rotation ticks, each row followed by its count of ticks:
The counts run from 0 to 125.
[ -3.8  22.6 -51.1  -5.1 -14.0   0.4 -25.6 -12.4  24.8  29.6  -6.6  37.9
 -43.6  30.8  -8.8  22.5  13.3 -28.7  14.8   9.5  17.3  24.0  -5.4  -3.9
 -45.6  27.7 -22.8  -6.5  14.2 -27.7  -6.1 -23.4  -0.8  -2.2] | 92
[ 26.2   1.5   1.6  12.8  11.9  29.9   3.2 -18.5  -6.6 -45.7   2.5 -10.4
 -12.5  44.8 -25.8 -28.5  -5.3  21.7  31.3  45.3 -39.3   7.9 -13.9  -0.1
  -5.6   8.3  33.3 -12.4  -0.2   5.3 -18.9   9.0  24.1 -12.5] | 100
[ 22.9  -0.3  13.2  18.7 -35.5  -3.0   4.8  10.6 -18.2 -31.0  -1.8 -32.2
  29.1 -37.7  26.3 -34.5 -25.4   9.0   0.1 -19.0 -18.3 -29.8  21.5   1.3
  51.0 -27.4 -12.6  15.1  11.3 -18.3  16.7   9.2 -27.4   6.3] | 55
[-19.0  -3.8 -22.8 -27.3   7.8 -16.2  -8.0  17.8 -12.3 -25.8 -29.4  14.1
  21.1 -27.6  20.1 -19.1 -39.9  30.2   3.5 -33.7  38.0 -20.7  11.3  -9.2
  36.5  -5.3 -12.6  29.0  18.5 -38.1  18.9  22.9 -10.2   7.8] | 51
[ -7.6  27.4  -4.4  16.2 -15.4  -4.7   8.2 -38.4  32.2  47.8 -12.7  -1.1
   0.2  -6.3  19.6  17.2   5.2 -44.9 -26.7 -21.6  31.3  14.0  27.0 -13.8
  -7.9  16.4 -27.4  34.7  13.5  -4.2  24.6  -1.8 -29.8   9.1] | 63
[ 11.0  11.9  23.8  19.9   7.9   3.0 -13.1  -7.6 -29.2  45.7 -13.6  -8.7
  -3.3   9.1  17.0  38.8 -10.6  50.4   0.0  -0.3  19.4 -10.1  38.6   0.9
   7.9  21.2 -42.5  10.4 -13.5  34.3  27.5  -1.9 -32.3   9.6] | 38
[ 32.3 -20.8  11.9 -11.0 -32.4 -47.1 -27.4   7.2  -5.1 -11.1  30.0  23.8
 -11.2 -35.4   2.5  12.0   1.1  19.5  26.3   9.1 -44.7 -24.2 -16.4   5.1
 -10.0  -1.8  -3.2 -19.4 -32.1   5.3 -27.1 -34.8 -19.3  15.8] | 112
[ -3.7 -20.4  10.4   5.3 -37.0  -4.5  -3.8  59.1 -23.5 -35.4  17.8  24.0
  -2.0 -21.5   9.3 -12.8 -13.7  47.5  11.6   3.4 -25.9 -28.0  -6.7 -11.4
  30.9 -27.8 -21.8 -23.6  -9.3   0.2  -0.8 -21.9  10.1  -6.6] | 27
[ 14.4   6.2   3.7 -47.2  26.3 -12.8   5.0 -52.7  -0.2  -5.9 -33.8  29.7
 -15.1 -29.6 -37.1  30.0  -8.6  11.2   6.2  -0.3   0.0 -18.1  13.2  -7.3
 -17.3   7.3  35.7  -3.4  12.3  -0.7 -23.0  -5.7  39.6  29.6] | 106
[ -9.5  23.3 -44.2  -1.0 -22.0   0.4 -13.0 -19.1  37.6  24.7   2.3  36.9
 -39.7  19.8 -12.6  20.6  10.6 -42.8   4.6   8.3   7.5  24.5  -4.1  -8.2
 -47.9  19.2 -19.5  -5.4  12.4 -23.3  -8.7 -28.7   2.5   0.4] | 91
[-30.4 -30.1  -3.3 -36.9  -2.3 -23.4 -23.9  50.4 -15.9  -5.7 -15.7  53.1
 -18.6 -24.6  -0.6  25.2 -22.0  50.9   2.6 -12.9  20.7 -24.1  -8.7   0.3
   7.6  12.5   6.2 -11.9  -9.4  -5.9   1.9 -12.8  12.9  20.3] | 23
[ 13.4  17.2 -55.6   1.3  -8.5   0.9 -43.7   5.7  -6.2  14.1 -11.3  21.4
 -44.3  45.0  -8.0  10.4   6.2   1.9  27.0  16.2  16.5  15.2  -7.9  14.5
 -33.4  38.7 -16.9  -9.0  12.3 -33.3  -1.2  -5.3  -6.8   0.7] | 94
[ 33.3   3.4 -26.4  16.0   3.8  22.1 -35.8  12.5 -21.3 -22.6  -3.7  -9.7
 -31.8  54.0  -6.6 -17.0   0.0  28.1  40.3  36.0 -15.6   7.0 -16.4  18.8
 -11.5  33.1  11.2 -14.0  -2.5 -16.3  -5.7   4.1  -4.8  -5.2] | 97
[ 32.2  23.7  -8.9   7.2  -3.6  31.3 -24.6  10.4 -46.3  43.7 -14.0   5.6
 -40.2  27.9   7.0  13.1  42.2  36.7  21.5 -18.7   6.9  -0.4   3.1   3.4
  14.3  26.6  -7.4 -17.0   8.5  -4.9  -1.1  -7.1  32.5   5.2] | 9
[  5.3  -3.3 -19.3  22.6 -16.5  -4.4 -32.4  12.1   7.9  30.7   1.2 -15.3
 -10.0  33.2  33.7  -2.3  -5.1 -14.9   0.1   0.6  25.9   8.6   1.8  15.7
  -9.9  50.3  -5.9  30.7  -7.7 -11.1  30.7  16.6 -62.9  11.0] | 67
[  5.3 -16.0   1.5  -3.1 -44.5 -12.3   3.2  21.2  26.1 -11.2  44.7  29.5
 -16.4 -10.7  10.8 -22.1  32.8 -24.2  10.9  -1.9 -50.0   4.2 -36.7 -23.3
   1.5 -13.2  11.1 -18.0 -19.0  -8.5 -30.2 -31.9  25.2 -12.3] | 1
[-27.0 -24.2  40.9 -10.2  19.4  13.9  28.5 -12.2  26.5   4.6   4.7  28.9
 -11.3  19.0 -19.0  26.0  -0.7  22.6  -9.9  24.7  -8.0  11.9  -6.0 -24.5
 -11.7  17.1  41.9  -3.0 -23.0  56.7  -1.3 -10.1  38.4   4.4] | 17
[ 22.7   4.0  20.9  25.5 -40.1   5.8  17.3  -0.4  -7.7 -22.9   4.6 -35.3
  29.1 -35.2  26.1 -34.7 -19.9   1.1  -5.0 -12.0 -27.5 -29.0  27.1  -5.3
  42.7 -29.2  -9.4  14.0  11.7  -9.6  15.2   5.8 -20.8   3.0] | 56
[ 11.5   7.5   5.1 -42.2  27.9   0.9   9.4 -56.9   7.8 -11.3 -32.9  26.5
  -9.3 -14.4 -42.3  19.2 -10.8   7.5  10.1   6.5  -5.1 -11.1   7.9 -13.6
 -19.6   1.6  42.7 -10.2  12.7   0.5 -26.7  -4.7  47.0  20.1] | 105
[-11.5  18.5 -23.6  -6.2   6.4 -11.8   9.7 -21.0   4.0   9.7  23.5  38.0
 -18.7  12.5  11.3   2.1  21.2   2.4  25.8 -10.3 -12.7  19.8 -21.5 -51.1
  -4.6  -6.9 -47.7  -4.5  -4.8  -4.5 -30.8 -30.0  32.1 -36.6] | 118
[  5.3   9.3   5.2 -33.8  31.4  14.0  22.3 -56.4  11.7 -23.4 -26.8  16.9
  -9.0  -2.6 -40.1   9.7  -9.8   5.4   9.9  16.7 -11.5  -1.3   6.0 -17.9
 -11.5   0.3  48.7  -6.1  11.4   7.3 -28.4  -1.8  51.8   7.1] | 104
[-53.0 -21.5  16.3   5.8  23.4  -7.4  28.5  -6.6  35.6 -30.9   9.4   9.5
  23.8  20.0  13.7  -8.2 -44.9  12.4 -10.3  20.3   8.5  14.8  -8.3 -37.5
   4.0   5.9  -4.9  25.1 -27.9  30.1  14.6   9.9 -15.9 -20.0] | 45
[  9.4  -2.3  -5.7  -6.5 -16.9  -8.9 -11.7  19.7 -24.2 -31.4 -20.4 -12.6
  26.2 -34.4  25.3 -29.6 -33.3  31.4   5.9 -29.8  10.8 -31.5  18.2   0.6
  49.9 -10.2 -10.9  19.7  17.0 -35.6  14.7  20.5 -21.2  12.2] | 53
[ 16.6  28.9 -26.1  -2.1  -6.9  23.1 -15.7   2.6 -25.2  44.6  -9.2  28.3
 -37.1  19.2   7.5   9.4  43.5  14.7  17.3 -33.6  12.9   7.7  -1.9 -18.8
   3.9  10.6 -22.9 -17.2  22.5 -20.6 -12.4 -13.3  47.4  -9.9] | 7
[-15.2   3.6 -26.7 -13.6   4.3  26.2  16.0 -17.7  25.9 -29.3 -33.8   6.3
   0.1  12.0 -14.8 -33.5 -18.4 -31.3  -5.4  -6.4  19.5   7.9  -1.5  -9.7
   4.9   3.6  45.8  17.6  39.9 -34.9   6.1  28.9  33.5   4.4] | 76
[-40.2 -29.2  -1.0 -42.5  15.3 -17.6  -5.6  23.5   6.8   5.6 -20.5  61.3
 -15.6 -14.2 -11.1  39.9 -15.8  33.2  -9.7  -7.9  31.5  -9.3  -5.8 -15.6
  -4.6  22.7  20.6  -3.6 -11.8  10.9  -0.2  -8.6  26.3  19.6] | 21
[ 27.9  -7.3   3.5 -44.6   8.6 -32.7 -24.3 -26.1 -10.8   3.8 -26.0  29.4
 -13.4 -44.9 -22.8  37.2  -8.2  21.7  14.6  -5.1  -3.0 -27.8   7.6  10.3
 -14.7  14.8  29.4  -8.8  -6.3  -9.8 -23.3 -14.2   5.8  36.5] | 108
[ 29.5  -9.3  42.7  24.2   0.0  33.0   1.9   3.1 -24.2  16.5  11.6 -14.2
 -20.4  37.7  -2.8   6.9  24.3  42.3  11.1  26.4 -25.6   1.6  -0.2   6.2
   8.5  28.0  27.8 -16.8 -27.3  46.4   4.7   0.3  20.6   7.7] | 13
[  4.6  10.7  -5.4  15.0 -52.4  -0.9   7.8 -21.4  54.3   5.9  21.9  14.5
 -20.5  -2.9 -15.5   9.5   9.7 -61.1  -3.8  23.6 -33.4  14.1   1.3 -11.1
 -37.0  -4.0   0.4  -9.4   0.1  -2.1 -10.0 -32.0  -0.3   2.6] | 88
[ -5.2  22.0 -29.6  -1.4 -29.4  -5.0   1.4 -22.4  46.5  17.0   9.7  33.4
 -34.6  12.7 -14.1  22.5  11.5 -51.9   1.9  15.7  -4.6  23.1  -1.8 -13.7
 -51.4  10.2 -13.5  -4.7   9.7 -14.3  -8.5 -30.9   4.9  -4.3] | 90
[ 15.8  12.6 -23.8 -23.3 -12.3  13.7 -10.3 -13.3   0.2  -8.2 -47.0  -2.1
  -5.0 -20.1 -16.9 -12.6 -11.4 -13.5  -5.5 -21.9  20.8 -22.9  25.5  17.6
   9.8   6.0  48.9  10.0  44.6 -47.8   6.0  19.0  20.0  36.6] | 79
